In the rows, zero is written as 128.
Rotation paths and how fast each direction turns (degrees per step)
Each turn is a multiple of 5 degrees from 10 to 175, or 0.
Each row of a path follows its step; steps can be skipped.
path 1
step 0: [123 133 123 129 131 126 128 123 125 120 130 122 137 121 127 122 125 137
 126 121 121 130 127 123 123 123 135 141 135 133 126 132 130 124 126]
step 1: [128 128 125 130 127 133 131 124 125 125 123 130 130 137 137 123 127 131
 120 119 127 122 128 128 144 128 130 137 134 131 133 134 123 125 128]
step 2: [130 125 127 130 143 135 132 120 128 122 128 126 126 128 134 121 125 129
 121 129 125 122 129 118 125 122 128 123 126 136 131 131 127 125 117]
step 3: [122 127 124 120 120 127 133 128 123 121 119 128 133 119 137 124 124 133
 123 128 114 126 130 125 126 121 131 129 131 131 124 128 122 127 126]
step 5: [127 121 124 134 133 134 124 134 130 125 128 127 133 129 127 122 122 126
 113 127 119 121 131 126 122 126 138 127 127 137 128 133 132 128 125]
step 7: [121 129 118 123 133 123 125 129 135 123 137 126 127 135 131 119 129 132
 124 131 118 126 121 127 133 129 128 131 132 133 134 130 125 123 118]
step 8: [127 126 129 136 129 128 125 124 127 124 123 136 130 127 130 118 122 136
 121 126 120 129 129 131 126 128 136 126 125 140 135 133 124 117 133]
step 9: [127 129 128 126 131 123 120 128 128 127 117 129 127 133 134 128 127 138
 124 125 126 121 129 113 123 125 128 141 126 130 129 132 121 126 123]
step 10: [121 118 123 128 128 126 130 134 128 118 129 132 121 135 138 118 124 122
 122 132 122 124 130 129 129 122 124 132 125 130 134 130 120 129 123]
step 11: [120 127 131 128 134 127 123 130 125 125 128 133 132 127 134 123 128 137
 124 127 126 135 133 131 117 118 124 124 130 143 125 131 125 123 124]
step 12: [127 130 127 123 129 118 125 138 132 125 128 129 135 127 130 125 132 135
 115 120 122 120 134 129 128 130 128 142 131 132 125 128 121 129 128]
step 13: [128 124 132 134 133 127 122 128 130 124 128 136 121 135 133 113 135 122
 119 124 128 126 127 128 131 127 132 127 133 135 127 133 120 133 124]
Directions:
[131 129 126 126 130 128 128 125 128 128 130 127 131 129 125 125 132 129
 128 127 130 126 127 131 130 127 129 129 130 131 128 126 127 129 130]
60
[130 126 125 128 129 131 126 129 126 125 125 129 129 129 129 129 132 123
 128 128 131 129 129 125 127 130 130 131 127 129 128 131 129 127 128]
90
[128 125 126 128 125 129 127 130 130 127 128 125 129 126 131 125 127 127
 128 127 127 127 131 129 131 128 129 127 126 126 128 126 127 127 133]
155
[128 126 129 132 130 130 129 127 130 128 127 129 130 127 128 126 128 129
 130 129 128 129 131 130 125 128 131 125 125 131 130 126 130 128 125]
125
path 2
step 0: [131 128 135 125 121 132 131 131 129 115 124 129 129 122 131 137 133 128
 126 133 133 130 134 129 117 130 130 126 137 133 119 120 135 126 136]
step 1: [129 129 122 128 130 125 129 136 132 124 140 131 119 138 136 127 124 134
 121 126 128 126 128 127 140 124 118 136 129 135 135 131 130 124 128]
step 3: [126 120 136 133 126 125 131 134 128 115 126 136 135 124 130 131 121 132
 131 116 132 122 121 124 128 131 129 127 129 134 133 125 138 130 122]
step 4: [129 133 124 128 124 136 125 124 123 127 128 128 122 126 139 125 128 137
 124 127 125 140 124 127 130 115 136 133 135 131 131 132 117 129 130]
step 5: [132 127 132 132 134 136 119 130 132 124 128 132 131 131 124 139 141 121
 125 124 136 121 129 124 132 134 134 130 127 129 126 126 131 119 138]
step 6: [137 133 120 124 118 130 132 132 125 113 137 129 126 128 131 125 122 134
 134 136 125 128 128 134 128 128 127 127 135 128 132 127 139 123 126]
step 7: [123 120 137 129 130 128 117 126 124 128 129 128 123 127 129 122 137 135
 118 130 131 126 133 125 133 121 119 139 131 136 122 126 126 126 125]
step 8: [129 131 129 128 127 132 133 129 130 131 129 136 126 121 127 139 126 126
 133 134 129 124 123 117 134 129 134 128 128 134 141 120 136 138 133]
step 9: [123 124 133 131 130 136 136 131 130 116 122 131 129 130 130 122 122 130
 125 124 126 131 125 132 124 123 134 130 140 136 128 129 123 114 124]
step 10: [135 126 120 128 132 130 114 127 121 127 131 132 125 122 140 126 135 128
 129 119 133 131 124 129 137 130 130 135 120 133 132 130 128 129 135]
step 12: [130 123 129 127 121 126 116 141 133 117 133 136 128 126 127 128 122 129
 132 127 131 134 136 123 131 118 120 132 133 131 127 127 126 123 128]
step 13: [120 125 129 126 125 140 132 125 126 133 130 128 117 126 137 132 137 136
 124 136 127 122 126 136 135 128 128 131 129 133 129 123 131 132 138]
Directions:
[129 129 128 127 129 129 128 130 132 125 127 129 131 127 131 125 125 127
 128 129 130 126 128 130 126 125 127 125 129 130 126 129 129 129 126]
125
[126 128 132 128 125 129 128 130 130 130 127 129 128 127 128 133 126 130
 127 127 128 130 129 126 127 125 128 126 130 128 128 127 125 131 129]
85
[127 127 129 127 131 127 129 127 126 130 125 130 128 129 128 126 126 127
 130 125 129 129 123 127 127 128 131 127 127 132 130 129 127 129 127]
60
path 3
step 0: [129 132 117 128 125 126 131 128 135 133 115 133 125 124 131 130 121 117
 136 135 128 125 128 115 141 124 129 122 135 131 128 124 127 128 126]
step 1: [130 126 127 127 126 140 138 128 136 126 120 128 129 133 123 127 120 140
 123 133 130 132 140 120 123 122 125 125 125 134 122 121 123 128 122]
step 2: [138 121 134 128 130 135 130 127 138 135 130 125 137 123 125 120 132 125
 139 131 125 132 135 132 134 132 137 134 129 131 124 122 126 140 128]
step 4: [130 137 116 125 134 131 131 130 124 136 115 115 124 125 128 119 130 122
 130 124 120 128 130 124 128 124 121 129 129 138 132 123 121 131 124]
step 5: [132 136 130 125 132 139 124 126 140 136 127 131 131 129 126 130 135 142
 125 133 123 123 132 132 131 124 130 126 136 133 129 131 119 120 117]
step 6: [125 133 141 136 139 123 124 116 136 132 120 126 134 125 126 121 133 122
 122 138 129 129 133 127 126 125 131 130 130 128 126 126 125 139 134]
step 7: [119 130 125 125 142 132 136 124 132 134 130 122 118 131 134 133 134 126
 131 124 130 141 124 129 123 123 134 127 127 118 127 124 119 129 128]
step 8: [128 140 121 131 136 124 136 126 126 132 124 134 130 120 135 133 130 127
 136 124 126 122 131 120 136 125 136 119 131 135 137 123 127 133 122]
step 9: [126 124 125 125 127 127 127 122 139 130 119 134 128 130 126 136 118 130
 129 141 130 131 134 120 131 116 123 118 137 130 124 124 119 124 126]
step 11: [134 121 130 128 130 136 135 124 130 135 128 128 127 128 136 129 128 126
 137 128 132 136 122 129 143 135 138 129 136 124 119 124 123 136 125]
step 12: [132 131 113 124 135 130 136 124 125 127 116 124 123 128 130 126 121 126
 119 122 123 123 135 118 132 131 132 129 136 134 124 122 128 132 134]
step 13: [133 131 118 124 123 140 128 130 133 141 120 122 130 131 121 121 133 132
 136 135 120 133 133 127 131 124 120 126 132 134 130 129 121 124 122]
Directions:
[129 131 125 125 127 126 129 129 129 127 129 125 128 130 131 128 127 126
 126 126 130 127 126 124 131 130 128 128 126 128 130 128 125 129 125]
90
[128 126 128 124 132 128 128 128 126 130 127 130 129 128 130 129 130 128
 128 124 130 130 129 127 129 128 128 129 126 126 128 131 130 132 131]
85
[128 128 126 124 128 130 126 128 128 122 129 129 130 129 128 126 130 130
 129 132 129 128 130 126 128 126 127 128 131 130 131 129 128 129 128]
90
[126 129 127 130 127 130 128 129 127 127 126 128 125 128 128 125 133 127
 130 129 130 131 127 124 126 127 127 128 125 128 125 129 129 126 126]
115
[125 128 131 129 129 123 128 127 128 125 128 128 129 127 129 133 131 128
 129 127 127 129 128 127 127 125 128 125 129 127 128 127 126 128 127]
35
path 4
step 0: [133 135 124 125 132 124 124 131 127 129 130 134 128 116 129 131 117 117
 125 127 126 118 121 133 128 134 127 135 136 125 138 139 135 132 126]
step 1: [124 127 130 125 129 124 129 123 121 132 125 125 141 130 126 115 131 127
 132 135 135 131 136 130 123 126 131 127 123 127 118 133 114 140 133]
step 2: [137 130 125 127 132 130 136 130 130 117 123 128 120 141 118 125 134 125
 118 132 126 137 127 129 126 125 125 121 137 130 135 130 135 121 129]
step 3: [124 132 133 127 128 141 127 135 121 132 124 128 130 120 124 125 111 128
 131 119 130 121 125 123 127 140 122 133 129 125 125 134 133 129 130]
step 4: [132 128 130 131 142 117 129 123 130 131 126 131 132 124 132 128 133 122
 137 138 134 122 141 134 121 123 124 123 130 125 121 131 122 123 128]
step 6: [128 129 136 131 129 127 138 127 128 127 121 134 115 121 131 133 118 128
 131 115 133 132 124 121 126 129 114 133 136 122 126 127 127 131 130]
step 7: [123 125 130 131 136 135 128 137 129 134 129 122 132 121 136 130 135 126
 132 131 129 122 138 133 124 124 126 121 111 134 126 132 123 117 129]
step 8: [126 129 126 124 130 129 120 119 140 127 138 133 124 140 125 135 125 136
 128 130 126 131 126 128 122 122 135 130 136 123 120 121 134 120 134]
step 9: [127 126 138 127 121 119 136 139 124 132 128 135 128 124 137 134 123 131
 127 117 126 135 128 124 128 127 128 140 124 126 137 133 129 131 120]
step 10: [125 118 124 132 129 131 129 125 132 130 133 119 121 122 135 125 141 124
 130 130 131 126 127 117 135 120 121 124 120 129 116 125 120 128 134]
step 11: [128 136 124 123 129 133 121 124 130 123 139 134 123 129 126 133 134 138
 126 128 116 129 122 140 122 130 128 131 125 134 139 123 132 120 128]
step 12: [131 118 130 134 118 122 122 128 126 141 131 129 128 133 129 134 117 125
 129 122 129 129 132 127 134 134 131 144 128 129 124 128 126 139 128]
Directions:
[128 124 130 130 129 127 125 129 130 127 125 128 128 126 127 128 131 128
 131 131 130 130 129 126 128 128 130 128 127 131 128 131 125 128 128]
125
